In the data rows, the value 128 means zero.
Some points:
[205 137  46  21 152 174  73  50 157 197 158 129 191 119 142 152 144 125
 152 147  49 169 140 161 172 211  90 162 184  91 177 171 152 181 163 145
 141 111   0 174  89  60 176 186 134  89  71 110]
[ 63 182 155  72 151  20 196  28 152 149  21  74  76 107 204 165 241  52
  23 216 194 119 222 113 129 219  31  93 154  41 121 123 100 111  78 131
 136 142 255 152  43  81   0  55 108 147 144 158]
[ 35   1 148   7 101 122  21 158  29 177 140 128 113 133 128 121  92 176
 113 140 145 126 197 101  91  75 203 112 135 101  97 114  79 109 142 110
  94 140 126 144 135 246 160 255 132 223 208 143]
[148 127 126 114  92 141 152  85 117 158 145  89  67 153 159 119 122 136
 159 149 123 124 136  85  79  74  89 108 123 108  83  96 143 188 108 137
  85 129 255 125  80 128 124  66 134 170 129 110]
[149 123 136 138 139 134 139  67 137 151 112 142  62 158 137 107 113 167
 137 161 119 110 231  88 114  95 159 111 118   1 108 120 124 190 126 152
  72 160 175 140 102  91  56  65 130 132 152 157]
[142 166 155 190  99  95 133 117 118  74 139 143  96 135 116 104 120 144
 142 229 110 137 173  78 101  84 180  97 130 126  55 124 181 118 123 128
  89 118 118 123 107 156 146 101  97   0 108 140]
[128 183 161 146 122 226 119  78 178 124 166 115  94 152 115 198 118 153
 109 120  79  38  88 168 154 151 144 206  85 120 158 119 138 116 123 121
 170 174 118 138 182  44  75 146 114  76  63 125]
[ 42 242 129 168 128 102 217 155   0 159  22  78  83  92 167 166 186  48
  43 245 165 151 133  98 153 189 175  93 150  80  76 162 101  61 116 176
 143 175 135 111 111  90  80  86  91 222  79 180]
[138 186 158 132 120 192 173 111 121  86 140 150  67 116 160 112 105 201
 156 120 187 142 161 103  99 116 183  82 112 132  86 137 123 161  93 135
 108 125 132 155 132 115 153 110 168 162 147 169]
[ 95  24 141 100 166 145  51 119  97 124 179 113 165 120 109 196 153 146
 139 132  45  47  84 163 109 133 168 217  70 162 164 113 133  61 101 114
 104 153 135 145 198 113 109 143 125  98 117 160]
[124 119 151 146 154 111 118 139 134 181 129 134  75 144 111 120 146 179
 171 111 105 149 165  84 100 113 234 153 140  47  74  99 131 137 153 112
 127 162 124 102 146 162 171 113 101 193 155 106]
[ 83 135 135 157 169 156 117 172 146  81  95 145 158  82  83  81 140  49
  64  67  98 148 104 114 176 114  92  94 165 139 145 175  89  29 150 109
 114 124 178 115 136 242  99 141 147 149 140  98]
[117 121 136 156 126  93 178 136 155 133 141 138  83 131 146 106  85 128
 180 159 184 127  51 100  82  99 125  71 125 129 103 106 126 189 124 110
 122 139   0 125 148 125 175 192 165 178 141 136]
[164 117 138 187  87 111 144 149 109 158 134 151  76 155 111 107 125 128
 130 145 129 147 136 112 104  32 197 137 137  99 101 123 129 164 136 158
 112 137 108 109 133 169 156 123 131 140 126 168]
[163 123 151 116  78 100 148 123 113 142 123 100  81 147 118 132 139 144
 174 151 109 153  91  86  87 105 111  81 137 118  70  90 162 149 140 148
  93 123 182 137  89 131 164  80 155 152 138 119]
[147 121 160 111  89 101 154  64 102 119 134 131  81 138  95  89 127 131
 155 125 143 131 111 118  88 101 153  62  76 142  96  85 132 163 136 142
  97 118 255 110 124 119 167 104 150 121 111 149]
[126 240 106 147 163 125 142 206 120 120  73 151 173 101  61  85 152  46
  96 255  65 139 138 119 155 143  98  64 180 159 174 166 109  93 125 105
 151 160 176 113 131 129 116 143 130 166 140  65]
[  0 138 135 205  82 122 117 126 165 207 127 130 255 188  89 119 133 136
 118   4 142 128 197  90 119  80 206  88  60 137  90 127 116 157 152  83
 103   0  86 131 140 125 182 255 127 255 209 140]
[164 114 157 114  85  99 173 104 131 148 129 139  65 121 154 118 119 159
 139 146 155 114 101  70 138 101  76  93 108 112  99 116 131 175 106 169
 123 134  21  96 105 124 185 167 144 157 163 140]
[106  93 122 116 134 175 112 137 166  67 147 116 143 139 117 180 134 159
 131 165  79  29  53 181 104 132  57 203  46 217 141 110 137  96  93 103
 153 133 120 150 183  19 116  84 113  84  36  98]
[203 203  71  75 163 159 161 109 132 101 171 116 216 126 128 132 154 150
 109  92 255 177 109 174 162 152 139 159 175 145 167 144 129 145 169 142
 173  92  46 157  89  66 191  57 118 109 130 118]
[102 239 156 148 165 144 108 242 129  80  88 166  89  90 125  97 141  65
 109  67  88 108  59 158 179 147  61 122  89 128 185 133  93 119 144 122
 146 101 180  69 105 111 111 142 188 146 102  91]
[ 88 216 165 150 177  93 173  67 138 125 102 147 123  95 144 110 131  71
 151 105  88 133 205 133 180 132  14 103 165  72 175 175  92 112 112 138
 125 122 255 173  80 137  63 105 194 148 162  95]
[179 132  63  97 118  86 131 159 123 130 177 109 210 128 140 118 115 155
 102  41 179 190 165 157 171 207 118 198 163 142 177 139 171 196 164 139
 160 115  61 144 118 141 132  76  45  66  91  93]
[ 87   0 138 255 190 215  68 185  92 165  77 154 200  82  42  95  40  88
  98  69 101 155 107 170 188 137  89  70 149  67 178 177 114   0 147 139
 114 163 184 111 112 255  75 102 131 110 139  87]
[100 199 141 139 175 138 103 208 140 154  83 133 127  63 110 120 154  85
 147  91  84 137  97 160 180 123 108 118 157 124 188 176  76  65 147  98
  90 188 155  89  96 126 101 119 149 158 166  88]
[120 104 112 125  98 180 176 124  95  29 161 103 142 127 104 169 153 124
 131 178  66  61  97 202 113 133 118 213 100 192 129 114  98  46  94  55
 165 170 122 122 185  31 104 132 134   0 100 146]
[141 121 134 139 122 133 151 168 136 116 101 138  77 167 174 136 126 127
 167 109 120 166 117  56  95  86 157 136  96 145  62 105 121 190 131 147
  86 107 182 125 143  83 181  90 153 121 129 133]
[169 132 152 137 106 120 150 120 139 176 124 123  79 146 156 134  98 159
 163 157 134 125 178 100  94  69 174 129 154  18  88 129 123 156 130 154
 106 182  80  85 184 138 104  88 131 134 171 179]
[150 125 145 122 131 156 137  85 167  83 128  98 132 143 107 192 151 156
 141  97  63  72  92 208 135 140 158 198  92 232 153 129 129 121 108  90
 166 133  86 148 217  72 135 147 142  27  60 145]
[110  97 138 118 120 155 106 100 165  97 147 102 218 116  94 154 144 134
 142  19  76  48  74 151  86 131 144 177  75 185 136 113 144  99  94 140
 170 162 105 137 233  71 100 140  92  85  84  84]
[175 126  65 110 124  93  90 155 110 140 197 125 198 144 159 134  96 148
 100  93 166 169 188 154 191 190 133 188 146 207 166 150 164 172 134 115
 172 100  67 139 118 137 131  42 103  76 134 101]
[187 115  77  87 147  80 147 142 111 116 179 112 156 125 152 127 110 155
 141 125 165 192 151 157 154 199 150 160 176 170 182 140 150 134 123 135
 178  63  52 146  97  87 120  79  57  72 106 104]
[148 115 138 175 114 179  90  99 186  69 138 131 114 153 131 173 135 138
  97 116  63  67 105 211 111 152 151 201  94 227 156  80 149 105  67  83
 121 157  77 146 219  69 129 145  85  62  68 138]
[186 118  60 121 134 115  84 115 137 171 176 122 218 128 125 127  81 137
 129 128 227 174 106 167 109 186  48 136 180 186 189 123 172 171 149 139
 160 100 120 151  43  37 123  56  80 111 116 138]
[121  15 124 179 103 143 127 110 134 135 109 105 101 119 144  92 120 132
 128 155 133 140 162  98  74  51 187 105 124  82 104 110 181  98 148 122
 117 135 100 123 132 255 164 119 139 126 149 148]
[135 216 119 128 189 110 132 124 152  64  87 149  82  89  95  97 163  73
  87  78 124 121  16 167 182 162  44  55 160 155 159 180  93  98 149 119
 109  83 100  99  90 143 100 220 194 137 168 103]
[132 112 139 112  87  90 166 175 153  94 130 170  93 137 167 109  95 137
 158 145 116 117 101  81 111 118 173  90  93 123  79 110 137 187 137 168
 116 102 153  87 139 113 166  94 139 160 162 184]
[131  85 138 139  87 123 148 174 144 138 126 154  70 154 149 134 137 139
 170 131 149 146 165  77 122  87 109  81 136 109  96 109 113 172 126 137
 130  93  88 100 132 128 144  55 145 164 109 127]
[165 103 148 130 117  99 136 147 160 113 126 169  96 160 155 101 126 120
 127 138 189 135  86  95  76 112  61  79 113 140  85  98 162 157 107 155
 133 135  20 113 103 111 158 160 137 159 152 143]
[ 84   0  80   0 140  93   0 111  63 197 167 124 246 125 125 119  83 146
 120 102 207 184 156 140 178 166 141 205 179 141 175 138 101 106 179 126
 173 111 110 187 101 210 118 255  93 179 173 132]
Along one direction, these points spread out more than along any other. Take the direction at right angles to it along which they spread out most. Then take the direction at right angles to both along which they spread out most. Go by this last direction. How far along it is each point below, from 0 to 99? The average is 50, and the first point in the table lies past the average. One standard deviation of the points above along it is 16.
[126 240 106 147 163 125 142 206 120 120  73 151 173 101  61  85 152  46
  96 255  65 139 138 119 155 143  98  64 180 159 174 166 109  93 125 105
 151 160 176 113 131 129 116 143 130 166 140  65] 55
[128 183 161 146 122 226 119  78 178 124 166 115  94 152 115 198 118 153
 109 120  79  38  88 168 154 151 144 206  85 120 158 119 138 116 123 121
 170 174 118 138 182  44  75 146 114  76  63 125] 29
[ 95  24 141 100 166 145  51 119  97 124 179 113 165 120 109 196 153 146
 139 132  45  47  84 163 109 133 168 217  70 162 164 113 133  61 101 114
 104 153 135 145 198 113 109 143 125  98 117 160] 45
[131  85 138 139  87 123 148 174 144 138 126 154  70 154 149 134 137 139
 170 131 149 146 165  77 122  87 109  81 136 109  96 109 113 172 126 137
 130  93  88 100 132 128 144  55 145 164 109 127] 44
[ 84   0  80   0 140  93   0 111  63 197 167 124 246 125 125 119  83 146
 120 102 207 184 156 140 178 166 141 205 179 141 175 138 101 106 179 126
 173 111 110 187 101 210 118 255  93 179 173 132] 99
[142 166 155 190  99  95 133 117 118  74 139 143  96 135 116 104 120 144
 142 229 110 137 173  78 101  84 180  97 130 126  55 124 181 118 123 128
  89 118 118 123 107 156 146 101  97   0 108 140] 34
[149 123 136 138 139 134 139  67 137 151 112 142  62 158 137 107 113 167
 137 161 119 110 231  88 114  95 159 111 118   1 108 120 124 190 126 152
  72 160 175 140 102  91  56  65 130 132 152 157] 38
[ 42 242 129 168 128 102 217 155   0 159  22  78  83  92 167 166 186  48
  43 245 165 151 133  98 153 189 175  93 150  80  76 162 101  61 116 176
 143 175 135 111 111  90  80  86  91 222  79 180] 42
[ 63 182 155  72 151  20 196  28 152 149  21  74  76 107 204 165 241  52
  23 216 194 119 222 113 129 219  31  93 154  41 121 123 100 111  78 131
 136 142 255 152  43  81   0  55 108 147 144 158] 40
[110  97 138 118 120 155 106 100 165  97 147 102 218 116  94 154 144 134
 142  19  76  48  74 151  86 131 144 177  75 185 136 113 144  99  94 140
 170 162 105 137 233  71 100 140  92  85  84  84] 42
[164 114 157 114  85  99 173 104 131 148 129 139  65 121 154 118 119 159
 139 146 155 114 101  70 138 101  76  93 108 112  99 116 131 175 106 169
 123 134  21  96 105 124 185 167 144 157 163 140] 45
